In the data rows, zero lies at 7.5, halfway between 7 and 8.
Here are some numbered points:
12:11:2:8:10:0:6:12:8:6:12:6:9:7:10:9:5:11:6:6:3:10:9:8:6:10:6:1:5:13:6:10:11:8:9:7:1:15:8:8:5:10:7:9:6:8:12:7:4:10:7:7:9:6:0:11:7:8:8:9:6:4:6:6:5:9:4:13:2:7:15:6:8:9:5:13:11:15:5:11:7:7:2:9:7:14:6:0:4:11:3:9:12:0:9:0:7:13:8:0:9:11:6:9:9:6:7:5:5:10:9:3:8:3:6:14:4:11:7:9:12:4:11:12:8:10:12:14:4:5:6:6:10:11:2:5:12:3:15 0
5:8:11:6:11:3:4:6:10:6:9:3:13:7:9:7:6:8:4:5:1:11:6:6:7:9:11:3:5:5:7:3:10:8:9:3:4:4:7:8:8:9:9:6:14:6:10:6:12:2:7:8:10:11:5:9:4:8:11:13:8:6:13:7:7:8:4:4:2:9:7:8:10:3:9:4:3:6:10:4:7:9:9:8:10:10:5:7:8:7:15:7:10:6:14:10:6:9:5:6:6:8:9:5:4:8:10:4:8:7:9:11:14:3:5:3:4:2:6:5:1:6:5:5:4:10:6:8:8:3:8:6:10:12:10:7:7:7:9 1
14:7:10:5:7:5:0:4:9:4:15:4:9:10:11:10:2:6:3:5:9:6:6:9:8:4:7:7:1:5:10:3:11:3:5:0:12:4:5:8:15:15:6:0:11:12:7:6:2:13:11:2:9:1:11:6:1:5:7:10:8:8:5:13:6:4:5:12:7:2:7:12:8:4:12:10:6:6:9:4:5:9:2:11:7:11:0:11:7:7:7:9:13:1:6:9:3:8:6:11:12:7:4:2:5:11:6:1:9:6:8:3:0:9:9:12:5:6:12:3:8:2:2:5:5:10:1:12:11:1:1:8:14:10:10:5:2:10:13 2
2:10:6:3:8:9:11:2:6:5:7:8:15:4:3:4:6:10:10:2:11:6:12:6:3:1:6:11:6:13:11:11:4:8:7:10:10:9:8:10:3:5:9:15:11:3:7:6:6:6:9:9:3:9:8:7:9:10:5:9:3:11:11:10:7:10:5:6:11:7:2:7:11:8:6:5:6:8:6:5:15:3:7:7:7:6:8:9:6:15:11:5:5:7:8:7:11:7:9:11:7:9:11:9:3:4:8:9:12:12:7:11:12:11:6:9:10:9:2:9:4:9:8:7:9:8:15:6:8:8:6:7:9:14:7:12:6:12:5 3
0:6:13:6:10:5:12:5:3:10:2:12:13:7:3:1:3:15:7:9:2:11:10:9:10:11:7:9:8:3:5:6:6:11:13:3:3:6:8:8:7:7:5:11:5:5:1:12:10:6:8:9:9:15:12:7:6:7:12:8:11:12:15:5:5:2:9:3:0:7:6:10:10:4:9:2:5:1:9:4:8:9:10:4:11:10:15:6:12:3:6:7:0:12:11:10:5:8:5:9:14:2:13:10:3:6:11:12:0:1:12:10:11:4:7:1:7:6:2:5:1:3:3:7:8:4:6:7:15:8:10:6:5:11:11:11:9:8:3 4
1:8:10:5:9:3:10:7:8:5:4:6:8:10:5:4:7:12:1:14:12:6:6:5:13:11:8:7:15:5:15:4:5:7:10:14:6:8:10:12:0:0:8:12:10:12:8:5:15:3:5:7:8:8:6:7:11:6:5:8:8:10:13:5:7:4:6:7:7:8:5:10:12:4:8:5:11:3:6:7:5:2:12:10:4:7:7:13:10:6:6:7:2:7:5:14:12:12:7:8:5:4:14:3:5:2:8:9:4:5:8:9:12:8:4:7:9:1:3:8:6:8:7:5:7:6:13:3:10:2:9:7:7:10:15:10:9:10:4 5
7:8:9:10:7:10:12:7:10:7:9:4:10:9:4:7:4:14:11:3:6:10:13:11:4:10:7:9:3:5:7:5:11:10:7:8:2:6:7:3:11:7:4:1:10:7:9:8:3:10:9:4:12:10:7:6:6:7:9:10:10:8:7:8:4:11:12:9:9:2:9:4:4:6:6:7:1:5:9:6:8:7:10:7:9:6:10:7:7:7:8:12:9:3:12:8:5:7:2:9:10:4:7:7:2:7:7:9:6:11:9:6:8:1:2:7:4:10:8:6:6:5:7:7:7:7:7:8:10:13:7:11:6:13:8:10:7:10:11 6
10:8:9:8:8:5:8:9:11:7:9:9:10:3:10:6:6:7:4:12:6:8:3:7:10:8:7:6:8:7:6:4:8:8:8:10:7:10:7:9:6:7:6:3:7:7:7:7:9:5:9:4:8:9:8:9:7:6:7:3:9:13:11:5:8:2:5:6:4:8:7:9:9:8:8:12:8:9:6:10:9:8:7:7:9:13:7:4:12:8:7:4:7:8:7:2:9:7:9:7:10:9:12:8:9:9:9:5:3:3:8:8:11:12:10:3:5:6:10:12:5:8:5:11:11:9:6:4:8:4:8:6:6:8:9:5:5:8:5 7
5:7:2:13:4:14:4:9:5:11:2:5:6:5:8:4:8:2:12:8:10:8:10:4:11:9:6:11:7:9:5:9:6:7:2:8:6:6:3:3:10:7:10:11:3:11:11:10:9:3:10:8:6:6:10:10:8:12:6:2:5:5:5:9:15:6:12:3:10:7:7:8:8:9:4:6:4:7:7:11:1:7:7:6:10:3:11:13:12:10:6:6:9:13:6:11:10:5:11:4:4:7:11:8:8:5:11:9:14:10:7:8:8:9:10:3:10:1:4:13:7:11:12:6:5:9:11:6:10:9:10:7:9:0:3:8:9:10:8 8
7:6:0:6:5:10:9:5:7:8:8:12:10:14:9:7:9:5:12:5:13:7:4:11:5:9:2:6:5:7:7:6:12:10:4:9:12:9:13:0:6:8:9:9:2:6:8:8:7:15:5:2:10:10:9:7:10:8:10:10:6:10:4:9:6:11:14:7:12:6:11:7:6:14:5:13:10:7:6:5:11:8:8:11:4:4:11:6:7:8:7:11:9:9:6:7:4:3:7:8:6:10:8:8:8:12:7:10:5:3:8:10:2:4:5:10:11:9:7:4:9:6:7:6:10:10:11:4:5:11:6:9:7:5:9:6:8:4:1 9
8:3:6:11:6:12:0:12:8:6:5:3:7:5:8:13:12:4:5:9:3:9:6:5:10:8:11:7:11:5:6:8:3:5:6:12:8:2:10:12:7:11:9:8:6:12:8:8:14:7:10:9:8:6:7:8:9:8:7:4:7:9:6:7:9:7:5:7:10:7:6:4:3:9:10:7:8:8:9:4:8:10:9:5:5:4:9:5:6:2:9:6:6:9:6:9:7:5:11:7:5:11:5:7:12:6:5:8:9:6:4:6:5:9:13:3:7:7:5:11:2:8:8:5:11:6:3:12:8:12:6:8:4:7:5:10:12:6:8 10
8:6:6:6:2:14:6:5:5:6:9:4:8:10:10:7:9:4:1:12:13:6:11:10:15:6:10:10:13:6:8:6:1:5:6:0:13:0:9:9:11:8:12:9:8:9:4:8:7:7:9:5:9:5:13:1:8:7:10:3:4:13:12:9:5:6:9:10:8:2:0:5:10:6:12:7:5:5:12:6:8:11:14:11:3:3:8:13:9:6:13:6:7:11:5:13:10:3:10:14:3:6:6:0:8:6:5:12:8:6:6:4:1:7:15:8:13:3:8:3:4:5:9:2:10:5:3:6:14:6:3:3:5:5:10:7:5:7:2 11
10:4:5:6:5:2:10:11:9:8:7:7:14:6:7:7:0:10:5:3:5:13:6:5:8:7:9:2:0:8:7:12:14:10:6:3:7:12:11:5:12:5:7:7:0:9:7:10:11:7:10:15:5:7:10:8:5:8:5:5:1:7:14:9:6:9:4:12:4:6:13:4:6:6:5:3:11:12:5:9:7:11:4:5:4:11:9:0:12:6:2:7:1:2:6:4:8:4:11:1:11:15:6:14:15:6:6:6:10:6:12:3:2:11:11:10:3:5:7:5:7:12:9:9:10:10:4:15:6:10:8:6:8:6:3:9:10:3:15 12
5:7:10:10:8:9:9:12:8:10:9:12:6:0:9:11:2:11:6:5:7:8:9:10:7:7:10:11:1:8:10:10:5:6:4:5:8:5:7:7:13:14:1:0:8:3:3:8:2:11:7:7:4:10:13:2:6:7:5:4:14:15:10:11:6:7:8:7:10:8:8:2:7:12:7:6:6:5:11:5:9:11:6:8:9:13:9:3:7:9:9:8:5:7:12:5:3:8:3:5:11:15:2:5:12:5:7:0:13:9:9:5:10:13:10:9:1:6:10:8:10:9:5:6:8:7:0:9:10:9:8:8:5:6:2:14:6:3:13 13
6:5:5:4:5:0:7:10:8:9:5:11:12:4:6:7:0:11:4:4:5:9:6:7:8:11:11:2:0:10:3:13:13:9:5:0:7:11:10:7:7:7:7:12:3:11:11:7:9:7:12:13:4:7:11:11:2:9:7:6:3:8:12:9:8:7:4:9:3:4:13:5:5:7:8:6:10:9:4:8:10:10:1:8:5:13:9:3:7:6:4:5:0:3:7:6:4:7:8:0:10:14:5:11:12:7:2:2:8:6:11:3:2:10:11:14:4:5:10:5:7:7:7:8:13:10:4:14:5:10:4:7:10:7:3:8:5:5:15 14
6:3:9:10:3:2:3:9:8:8:3:8:9:9:6:9:2:6:3:5:6:10:5:10:13:13:13:9:4:5:5:4:9:8:4:0:9:6:12:4:12:8:7:0:0:13:6:8:8:12:2:8:10:8:11:5:6:8:9:0:4:7:12:6:8:7:9:9:4:1:7:6:2:5:6:5:8:2:8:5:2:15:10:9:5:6:11:5:6:0:4:11:3:11:5:13:2:6:8:3:6:9:7:9:14:4:5:3:3:2:10:1:0:7:14:12:2:2:8:6:4:9:8:9:11:3:4:15:12:12:3:10:5:3:3:5:8:8:14 15
10:5:8:5:11:11:0:6:4:9:9:6:3:9:13:8:9:6:15:3:12:2:8:4:2:4:8:7:5:11:11:10:7:5:7:3:14:6:8:11:12:8:10:4:9:8:11:9:3:10:7:6:6:4:8:9:5:7:11:11:8:0:0:11:12:12:5:9:13:7:9:12:5:6:7:10:8:12:9:6:9:13:6:7:6:10:0:9:2:13:10:8:15:10:5:2:5:10:6:8:8:9:1:7:7:9:8:3:11:15:6:6:4:12:7:8:13:13:7:1:13:9:4:1:6:12:2:8:2:8:8:8:13:5:8:0:7:7:6 16
8:9:8:9:11:3:9:6:9:8:3:11:5:10:3:9:10:8:6:6:1:8:7:9:5:9:7:5:7:1:4:8:9:8:12:7:2:6:7:7:7:9:5:9:2:4:4:12:7:12:5:10:9:15:12:6:10:3:5:11:9:13:9:10:5:7:10:8:6:12:11:6:5:6:7:7:11:6:7:7:7:7:5:12:11:8:9:0:9:0:9:9:4:10:6:5:7:4:3:9:12:8:5:13:7:11:5:7:3:0:9:10:9:4:6:14:8:12:10:5:5:6:7:10:8:4:4:7:7:11:10:11:4:11:9:11:5:4:8 17
11:8:8:11:3:9:7:9:6:4:5:5:9:9:6:9:10:4:2:10:4:5:9:4:13:7:13:14:10:1:7:1:6:5:5:10:4:5:11:8:7:7:12:9:9:12:8:3:13:8:2:6:11:5:4:8:6:6:10:2:5:9:6:4:7:4:11:8:6:6:2:6:7:5:11:3:5:4:8:9:4:11:11:8:3:1:8:8:4:2:10:8:4:7:4:15:10:2:9:11:4:6:9:5:9:6:8:9:8:4:5:8:5:4:7:3:3:2:5:12:3:8:8:7:6:1:11:10:11:5:3:9:6:5:8:11:8:7:10 18
15:10:4:10:12:0:6:11:13:7:10:5:10:5:10:13:3:11:3:4:5:9:5:10:6:10:6:1:3:11:5:10:13:8:8:7:2:15:8:7:6:12:3:4:8:7:13:6:5:9:6:8:8:7:0:10:6:8:9:6:6:3:7:3:5:8:3:15:4:7:15:6:8:11:3:11:11:15:5:9:7:11:0:7:5:14:7:1:2:8:3:8:10:4:8:2:4:12:6:0:10:11:6:7:10:5:5:4:5:8:8:6:8:4:6:13:1:14:9:11:12:7:6:12:9:6:11:15:4:4:5:12:8:8:1:2:7:3:15 19
9:8:5:6:8:4:7:7:8:8:5:15:10:10:6:12:11:4:6:6:6:7:6:13:4:6:8:6:12:1:6:7:5:9:11:8:8:11:13:4:5:1:10:12:5:5:7:6:5:11:5:12:9:8:10:5:8:4:7:9:0:12:7:8:6:8:8:10:10:11:6:6:0:8:9:7:10:7:5:13:12:8:9:11:5:10:4:2:7:1:9:4:1:8:4:5:9:2:7:10:7:9:5:15:10:13:3:10:6:1:9:6:7:9:8:10:10:9:8:8:6:13:8:9:8:6:8:9:5:9:6:8:4:7:12:8:7:4:4 20
4:4:7:9:10:11:6:10:7:13:2:11:9:7:7:11:7:7:7:7:5:9:9:9:5:13:10:2:4:11:8:15:8:10:8:10:15:8:8:3:7:4:7:9:0:9:3:15:7:4:9:15:5:10:7:4:4:10:4:11:6:6:8:0:9:10:8:6:5:13:15:5:0:12:2:6:11:9:2:12:11:12:4:2:5:12:8:0:8:5:8:4:0:9:7:0:7:11:7:0:12:15:6:13:15:8:11:2:5:9:9:3:6:9:8:7:8:9:4:2:1:15:11:8:14:13:0:5:0:15:13:4:7:0:8:11:9:1:9 21
8:11:7:8:8:6:7:9:11:7:8:0:5:4:8:9:3:12:2:6:6:10:12:8:6:5:8:6:8:12:5:11:13:2:9:7:0:5:5:12:9:9:13:9:13:5:12:2:6:9:12:7:8:0:4:13:11:5:7:10:2:0:8:14:4:9:5:12:13:5:10:8:12:6:11:6:8:12:4:7:2:2:10:5:9:7:3:14:11:8:7:12:13:2:4:5:6:6:7:2:9:3:8:8:8:3:5:13:9:14:9:7:7:6:6:11:2:10:8:6:11:8:12:12:4:8:7:14:7:10:3:6:12:11:5:9:12:9:15 22
7:11:11:6:11:3:3:9:9:3:10:3:15:9:5:6:5:15:5:8:0:9:10:4:5:10:13:6:8:7:7:4:13:10:12:4:4:8:8:11:9:8:8:9:13:10:11:5:14:3:9:5:10:13:3:15:2:9:10:12:9:7:8:10:8:8:3:6:2:9:9:8:8:4:12:7:3:6:8:5:6:8:11:7:10:10:5:5:5:9:15:7:8:6:15:8:6:9:7:5:8:3:13:6:2:9:9:6:6:5:10:13:13:3:7:3:5:3:5:7:2:4:4:4:5:13:8:6:9:2:8:8:11:15:10:9:11:8:8 23
9:8:4:11:6:11:5:6:5:8:10:5:15:3:8:11:10:10:10:3:8:10:10:11:4:5:10:6:9:10:9:5:8:9:10:11:8:4:9:6:10:3:11:9:15:8:11:8:6:6:11:7:10:5:8:4:4:10:12:8:6:7:6:3:6:11:5:10:12:4:8:5:4:12:9:6:4:9:14:5:11:10:12:4:5:4:9:9:8:9:15:5:9:6:11:6:7:6:9:9:8:5:9:7:6:4:8:14:8:13:7:7:8:3:5:6:5:5:1:9:8:10:9:6:6:6:12:7:8:10:0:9:6:11:6:10:11:10:2 24
8:8:6:10:6:11:8:2:7:8:9:5:2:11:10:8:11:6:11:8:7:8:8:7:4:4:5:5:6:7:2:10:9:9:10:7:9:6:2:6:11:11:7:3:8:8:9:15:4:6:9:8:10:11:7:11:6:9:12:14:11:4:4:12:7:2:8:7:10:6:7:10:10:7:7:9:8:11:11:8:5:7:1:3:11:3:10:10:10:6:7:10:13:10:10:8:9:9:11:8:11:1:11:10:1:11:11:11:8:11:5:12:11:8:10:1:13:11:10:4:7:4:7:7:9:10:5:4:7:6:13:10:12:9:7:6:8:7:4 25
5:7:12:7:8:2:13:11:11:7:6:11:0:7:9:9:9:6:3:7:8:5:6:0:4:8:6:10:6:10:4:10:8:6:7:9:6:14:6:13:7:14:2:6:6:3:9:9:7:10:7:8:6:11:7:8:15:5:7:5:9:9:8:8:7:7:10:10:6:8:6:2:12:6:7:8:14:6:7:6:6:2:1:8:8:10:12:9:5:5:0:8:8:7:5:6:8:9:10:7:8:5:7:12:9:5:6:6:6:8:4:3:9:11:14:13:5:14:14:9:13:3:6:13:9:7:3:6:8:6:12:11:3:11:5:9:8:4:12 26
7:6:5:12:3:10:8:10:8:9:12:10:10:0:7:5:2:10:9:10:12:9:8:7:12:6:9:9:5:10:8:8:4:6:1:11:9:7:4:8:9:9:5:6:10:7:5:8:4:7:9:6:6:4:14:5:6:9:3:0:9:9:11:7:5:6:11:8:10:6:4:5:7:14:10:8:3:8:12:8:9:9:8:7:9:10:10:8:12:10:9:6:9:5:7:5:6:7:8:5:6:12:3:6:9:2:8:4:14:8:8:9:6:13:12:5:5:5:6:13:7:12:7:10:8:6:5:11:10:8:5:6:5:4:1:10:4:11:8 27
New points follow, each followed by the numbers of its three nearest points above by angle, nearest first.
9:6:5:8:7:9:3:5:9:4:7:4:9:12:8:10:11:1:6:5:7:3:9:2:7:5:10:10:8:8:2:6:8:9:6:0:13:8:9:8:9:10:12:15:8:9:9:8:13:6:10:8:8:8:1:11:8:10:15:9:2:6:3:11:13:8:5:7:9:7:4:12:8:6:10:9:7:10:7:5:8:7:4:8:6:6:9:9:6:9:11:7:11:10:4:8:11:4:9:14:7:7:9:7:5:4:8:12:11:7:3:9:3:5:8:6:14:6:8:9:9:3:6:5:8:8:7:6:10:6:6:7:11:12:6:4:6:8:3 11 25 16
5:9:13:15:5:13:9:12:3:13:8:8:7:9:3:10:9:6:8:15:7:6:7:13:11:10:11:13:13:5:7:5:5:7:7:15:8:5:10:6:4:8:4:5:8:14:8:8:9:10:4:5:8:9:4:5:9:7:9:4:12:4:4:0:8:9:14:7:2:10:8:6:8:10:7:9:8:7:12:13:2:10:13:7:3:3:11:9:4:1:2:8:12:9:3:13:10:10:4:5:1:8:9:5:10:4:8:5:2:7:5:5:7:6:4:6:5:11:5:13:5:9:9:10:5:1:9:11:6:8:5:10:0:1:8:8:9:4:8 18 10 15
9:7:10:4:8:6:9:5:8:6:6:9:9:8:5:10:9:11:10:4:9:9:10:11:0:9:9:7:6:11:9:6:8:9:9:7:10:9:11:6:8:6:5:7:8:6:11:8:7:6:7:8:11:12:6:7:6:8:8:11:10:4:7:6:9:11:6:6:8:5:11:3:5:5:6:6:5:6:8:7:9:9:5:7:10:10:8:7:4:8:6:8:6:4:10:6:6:7:8:8:8:6:8:13:8:7:11:8:5:11:6:7:9:7:5:7:5:10:6:5:6:7:4:5:5:9:8:6:3:8:8:8:9:8:9:8:11:6:8 6 23 21
10:8:2:6:7:11:7:11:7:10:6:5:9:4:5:11:8:6:6:6:5:13:8:10:8:8:8:5:14:12:10:8:6:6:6:15:12:1:7:7:2:2:10:10:11:11:2:10:11:1:9:14:8:0:9:4:8:9:2:10:8:10:12:2:1:11:7:9:9:13:15:4:0:11:7:10:8:7:7:6:10:6:9:6:5:7:2:8:15:6:15:2:5:6:9:5:9:6:4:4:8:10:3:10:15:4:6:9:7:10:9:8:9:9:2:8:5:3:4:8:6:15:10:8:7:11:5:9:4:13:2:5:5:0:9:10:12:5:6 21 24 10
8:10:5:11:8:7:6:9:6:6:9:9:10:8:9:7:6:5:5:9:4:7:4:9:8:10:8:10:2:7:8:6:5:9:7:5:9:11:12:7:10:8:5:3:9:8:14:8:6:9:5:0:9:10:4:6:0:11:13:9:13:6:3:8:13:7:11:6:5:4:5:9:7:10:7:9:5:6:11:6:6:13:7:9:7:10:11:7:4:11:9:10:12:8:9:10:4:9:7:4:8:9:7:3:6:7:10:3:8:10:7:7:7:3:9:6:7:6:8:8:12:4:6:4:7:5:9:6:10:6:5:9:8:4:9:4:4:6:9 2 19 16
10:5:5:11:3:8:9:9:9:11:10:10:8:0:8:8:6:10:6:8:7:9:9:9:8:5:6:7:5:11:10:9:5:7:5:13:9:4:9:7:9:8:6:4:5:8:5:9:1:8:6:8:8:4:12:6:5:9:3:3:7:8:8:8:9:7:10:9:10:6:6:5:7:11:9:7:3:9:12:7:7:9:11:6:7:7:9:9:11:7:8:10:10:8:9:6:6:9:7:5:8:10:4:4:10:5:8:3:12:9:9:6:9:11:9:7:5:7:6:9:7:13:11:9:5:8:7:11:9:11:4:7:6:2:3:9:5:9:10 27 13 8
7:5:5:8:5:9:5:5:6:6:6:8:8:13:11:8:11:3:6:8:7:5:8:1:8:7:10:9:8:7:3:7:7:9:9:3:10:8:8:10:5:8:12:10:8:9:9:6:11:8:10:7:5:7:2:9:9:6:12:6:2:8:6:8:9:9:5:5:10:6:4:10:10:3:8:9:8:11:4:6:9:8:6:7:5:6:8:9:5:7:10:5:4:9:4:9:10:7:11:15:8:5:9:7:6:7:9:13:10:9:5:7:6:7:9:4:13:8:7:9:9:4:3:4:10:6:8:5:10:4:9:10:12:12:7:3:8:10:5 11 18 25
7:5:9:7:8:9:15:9:11:7:7:7:5:3:11:4:6:12:5:15:13:4:4:7:14:7:3:11:11:12:10:7:5:6:8:11:11:5:5:9:6:9:6:2:8:6:6:11:9:7:9:8:7:8:12:6:10:9:5:3:7:10:15:3:6:4:9:10:6:5:5:4:12:10:8:6:10:9:9:10:4:0:9:6:5:6:9:14:12:8:4:5:8:7:5:11:11:10:9:4:4:4:11:4:7:4:10:10:5:10:8:7:8:11:11:8:4:8:8:10:8:3:8:13:9:6:7:7:12:8:8:4:7:6:8:8:10:9:2 5 27 7
7:11:7:7:14:0:7:9:9:4:7:8:8:15:4:8:11:8:6:6:0:9:2:5:8:12:5:1:11:7:4:10:15:7:15:5:1:11:5:11:2:7:6:13:3:10:6:10:14:4:8:10:6:13:4:12:11:4:9:13:6:3:10:2:4:7:5:8:1:14:14:11:10:6:6:13:15:12:2:11:8:6:4:7:8:12:5:5:8:4:4:5:4:8:8:6:8:10:8:5:12:5:10:6:9:10:10:10:0:5:8:8:8:3:6:10:11:14:10:4:5:5:8:11:8:10:7:6:0:3:9:5:8:12:13:2:12:2:8 0 17 19
11:8:2:9:9:9:4:9:9:6:9:12:2:8:12:7:11:2:10:8:10:6:4:5:9:2:6:9:8:7:6:8:7:8:5:7:12:9:10:8:8:9:9:6:8:4:6:8:5:13:7:6:3:3:8:8:9:5:8:7:7:10:4:11:6:8:12:9:13:12:6:7:7:10:8:12:8:10:7:7:10:6:7:10:5:9:4:5:8:12:7:5:12:11:4:2:10:5:8:9:9:9:0:5:12:11:5:2:14:7:6:6:6:12:10:11:11:10:9:12:15:10:8:7:11:10:5:7:6:5:5:8:9:5:7:2:2:6:3 16 9 27
8:10:7:11:10:9:4:9:4:7:5:11:8:5:10:6:10:7:11:9:4:6:5:8:5:8:6:13:7:8:9:2:2:11:8:11:10:11:12:6:11:6:5:3:7:2:9:8:10:6:4:3:9:15:8:8:7:9:12:8:8:10:4:8:13:7:8:4:7:7:6:7:4:15:7:6:6:8:15:8:7:7:11:8:10:6:13:9:7:11:8:8:11:12:11:7:7:7:6:11:8:9:9:6:2:9:9:7:6:6:6:8:9:7:11:3:7:5:6:11:14:7:6:7:8:9:11:3:11:6:8:7:5:7:9:8:6:3:0 9 24 7
5:8:9:5:8:8:7:7:9:7:9:5:5:9:8:8:7:9:8:5:7:9:3:6:12:10:5:4:6:9:8:12:10:9:7:8:7:4:3:9:7:10:5:5:6:9:6:12:9:7:11:7:8:11:8:10:15:7:5:9:10:10:9:4:7:5:10:5:5:10:12:9:9:7:10:10:12:7:9:6:5:5:7:7:9:5:10:7:12:7:5:7:10:7:8:7:6:13:8:6:9:4:10:4:8:9:10:10:3:9:7:10:12:6:6:6:8:9:7:4:9:3:10:11:8:11:5:6:9:7:11:8:7:8:11:6:11:9:6 25 4 26
6:6:7:9:7:9:3:11:7:8:12:7:7:0:9:7:9:6:10:11:7:10:3:9:8:10:7:7:6:10:12:5:3:6:1:10:9:9:6:6:7:8:5:3:6:7:6:5:11:7:8:8:8:7:9:12:6:13:6:5:7:12:3:8:12:4:6:1:7:8:7:5:5:13:10:9:7:3:12:7:6:6:8:8:12:9:9:8:12:15:11:6:10:9:8:9:10:8:9:8:6:12:7:6:8:9:9:4:9:7:7:10:9:10:12:2:5:3:9:10:13:10:8:10:3:14:10:4:9:9:6:9:7:4:8:8:6:5:9 27 8 7
9:15:4:7:9:7:15:9:15:2:15:2:12:8:6:7:9:9:5:10:7:6:6:9:6:6:4:7:11:11:10:10:9:7:13:14:2:10:2:10:0:14:8:6:15:6:12:4:9:2:12:5:13:5:0:10:13:5:10:12:9:13:9:3:3:3:3:9:5:10:10:8:15:12:9:12:11:14:7:5:10:3:9:10:2:10:4:10:7:6:12:7:14:0:9:5:15:11:3:13:3:2:13:1:7:3:4:15:4:10:8:7:14:2:5:14:5:11:9:12:8:0:8:15:9:12:15:6:10:0:3:11:5:15:10:3:8:6:5 0 22 19
10:5:8:11:10:13:9:10:7:9:8:9:9:10:10:11:11:2:6:15:9:2:6:3:11:8:10:9:12:6:6:3:5:5:9:7:12:6:7:10:8:9:11:4:4:11:7:8:11:5:4:6:6:7:5:6:2:8:13:7:9:3:1:4:11:7:4:8:4:6:8:11:7:7:7:10:5:9:6:9:9:9:5:6:3:8:8:10:2:7:6:2:8:10:8:6:8:6:13:11:7:9:11:7:6:8:9:7:7:8:3:6:1:11:8:4:10:6:6:9:6:10:3:5:9:5:6:6:5:3:5:8:7:1:10:4:7:10:4 18 10 16
9:8:6:8:4:2:15:6:8:5:9:8:6:7:8:1:7:9:5:12:11:7:6:11:9:5:5:10:8:9:11:4:5:4:11:8:5:8:8:10:7:9:9:4:13:3:7:5:5:11:5:2:11:8:13:4:9:4:9:2:5:13:11:6:6:4:9:9:8:4:1:6:12:8:10:9:10:8:8:9:9:3:11:10:7:8:8:10:9:7:3:10:10:8:7:9:6:10:5:10:9:3:10:2:5:7:4:13:5:6:8:7:5:9:12:12:7:10:9:8:13:3:10:12:9:3:13:5:15:8:4:7:3:13:8:7:5:9:2 11 5 26
2:9:9:5:7:7:6:7:4:11:3:6:6:13:6:7:11:5:9:5:10:4:9:6:8:12:9:4:7:7:8:10:9:7:8:8:5:11:9:5:3:5:6:11:4:11:9:6:9:8:3:9:4:12:2:8:9:8:6:12:8:3:4:10:9:10:13:5:2:12:11:9:10:3:0:4:8:6:2:9:6:10:1:7:9:3:8:3:5:6:5:8:5:9:7:13:5:8:9:2:4:7:6:8:9:8:7:4:4:10:6:8:8:1:0:8:9:8:2:9:4:10:9:3:6:4:8:9:3:8:13:12:12:4:8:8:9:9:13 21 8 17
4:6:12:7:9:11:13:4:8:10:6:10:5:7:6:7:8:10:10:8:12:7:6:5:4:10:7:9:9:8:8:11:4:10:11:9:14:8:5:9:8:8:4:5:5:7:3:13:4:8:9:10:5:12:9:6:8:10:6:10:11:12:10:6:8:7:8:8:5:11:8:5:7:7:4:6:9:5:10:8:12:8:6:6:9:9:8:4:7:7:4:6:4:11:10:8:9:10:6:8:10:5:6:9:7:10:10:8:6:9:7:5:10:10:6:5:11:14:7:5:3:5:6:8:8:8:2:3:6:8:12:7:6:8:9:10:6:7:2 21 4 17
5:3:14:7:8:12:7:4:7:5:8:2:7:13:8:15:5:8:5:4:4:7:13:5:5:8:15:7:7:6:5:11:8:4:7:2:12:0:9:10:10:12:8:10:11:11:8:7:7:7:8:11:8:7:7:6:6:8:10:9:8:3:8:6:8:11:4:7:11:7:9:6:7:3:10:3:3:8:10:3:10:9:6:3:4:7:7:10:0:4:7:5:4:4:9:6:5:8:8:11:9:5:5:11:8:6:9:7:8:12:5:4:4:8:7:6:8:9:6:7:0:7:6:3:8:9:0:11:6:8:8:8:8:12:7:11:14:10:11 10 16 1
10:10:1:11:9:13:15:7:8:4:6:8:13:15:6:12:9:2:15:3:7:13:8:5:6:10:7:5:13:13:0:10:15:15:8:12:14:9:13:5:2:3:12:15:5:15:7:15:13:5:9:15:9:4:1:6:11:9:13:15:5:3:7:0:4:15:8:15:6:15:15:7:3:9:4:10:11:11:6:9:15:9:11:1:0:10:9:6:5:0:10:6:5:0:12:2:8:5:11:10:9:8:8:13:10:9:6:15:3:15:9:3:1:2:7:8:9:15:0:0:0:10:5:3:14:14:8:4:0:10:4:3:6:9:11:3:13:5:7 21 9 24
8:10:7:10:10:6:5:5:7:8:5:9:4:7:8:5:7:8:9:5:5:5:6:6:4:2:6:6:3:7:3:9:6:8:9:5:4:10:7:11:12:10:7:8:9:0:8:5:5:11:10:6:6:10:9:9:6:5:8:9:6:9:9:11:8:8:7:8:11:10:5:8:7:8:8:8:7:11:6:6:8:6:7:7:13:11:6:6:6:12:6:7:12:9:9:2:6:6:5:10:9:8:5:9:3:11:10:7:14:7:11:10:8:10:9:9:13:9:10:8:14:7:9:7:8:9:6:7:11:7:10:7:8:10:4:7:3:9:7 16 25 13
4:2:5:9:10:10:8:12:7:13:4:13:7:8:3:13:8:7:10:6:3:13:10:7:8:15:11:0:8:8:5:12:9:12:6:13:10:6:10:3:2:0:7:9:0:12:3:15:11:3:9:15:6:11:10:7:2:9:3:6:9:5:8:0:10:10:7:8:3:15:15:6:1:10:0:5:6:8:8:15:13:11:4:4:8:12:9:5:10:1:9:3:0:13:8:1:7:10:8:1:13:11:6:13:13:10:12:7:7:10:11:4:7:11:8:6:9:5:4:2:0:15:11:6:9:10:2:7:0:15:15:4:7:0:9:13:11:2:5 21 12 14
9:11:12:9:9:4:9:5:6:9:6:7:0:12:3:11:10:9:6:5:5:10:7:13:5:9:3:6:6:7:8:15:12:5:7:11:0:8:10:9:4:10:5:7:7:4:9:5:4:14:6:8:10:12:7:10:11:6:3:6:8:6:4:12:3:12:11:7:6:11:14:5:2:10:9:8:13:6:2:6:0:6:7:12:10:2:6:5:7:4:4:15:10:7:8:12:4:11:3:3:5:3:6:9:10:9:4:4:5:5:9:7:12:3:4:14:3:14:13:5:15:7:12:13:4:2:6:7:7:12:15:11:9:7:5:8:14:2:15 17 26 0
5:10:8:3:10:7:10:7:6:8:6:10:10:5:4:6:6:11:9:6:10:8:11:7:1:4:7:11:9:11:11:11:4:6:7:7:10:11:7:7:5:5:8:15:11:2:5:4:5:8:10:8:4:6:6:8:7:9:6:7:6:10:9:10:9:12:7:6:10:7:5:7:10:6:4:5:3:6:5:4:9:4:8:5:9:10:7:9:5:13:12:6:3:7:9:6:10:5:6:11:10:6:9:11:5:4:6:11:9:10:9:9:9:10:6:6:7:6:4:7:7:9:8:4:6:8:12:6:9:7:8:6:5:11:7:14:7:13:4 3 24 5
10:8:7:6:5:5:10:8:7:8:14:10:11:8:9:9:3:5:9:7:13:5:9:8:4:6:8:7:5:6:8:5:11:8:4:8:11:11:7:2:9:8:4:3:8:8:7:6:2:7:6:8:10:3:4:4:2:7:9:9:7:6:2:9:9:6:10:12:10:7:5:7:13:6:6:9:3:9:5:11:8:12:3:9:5:6:7:4:3:11:5:8:6:3:8:8:8:5:6:15:5:10:7:9:7:9:8:3:10:8:8:7:4:7:6:9:6:7:8:9:4:6:1:4:8:3:8:12:5:6:6:8:10:6:9:6:5:11:8 2 16 19
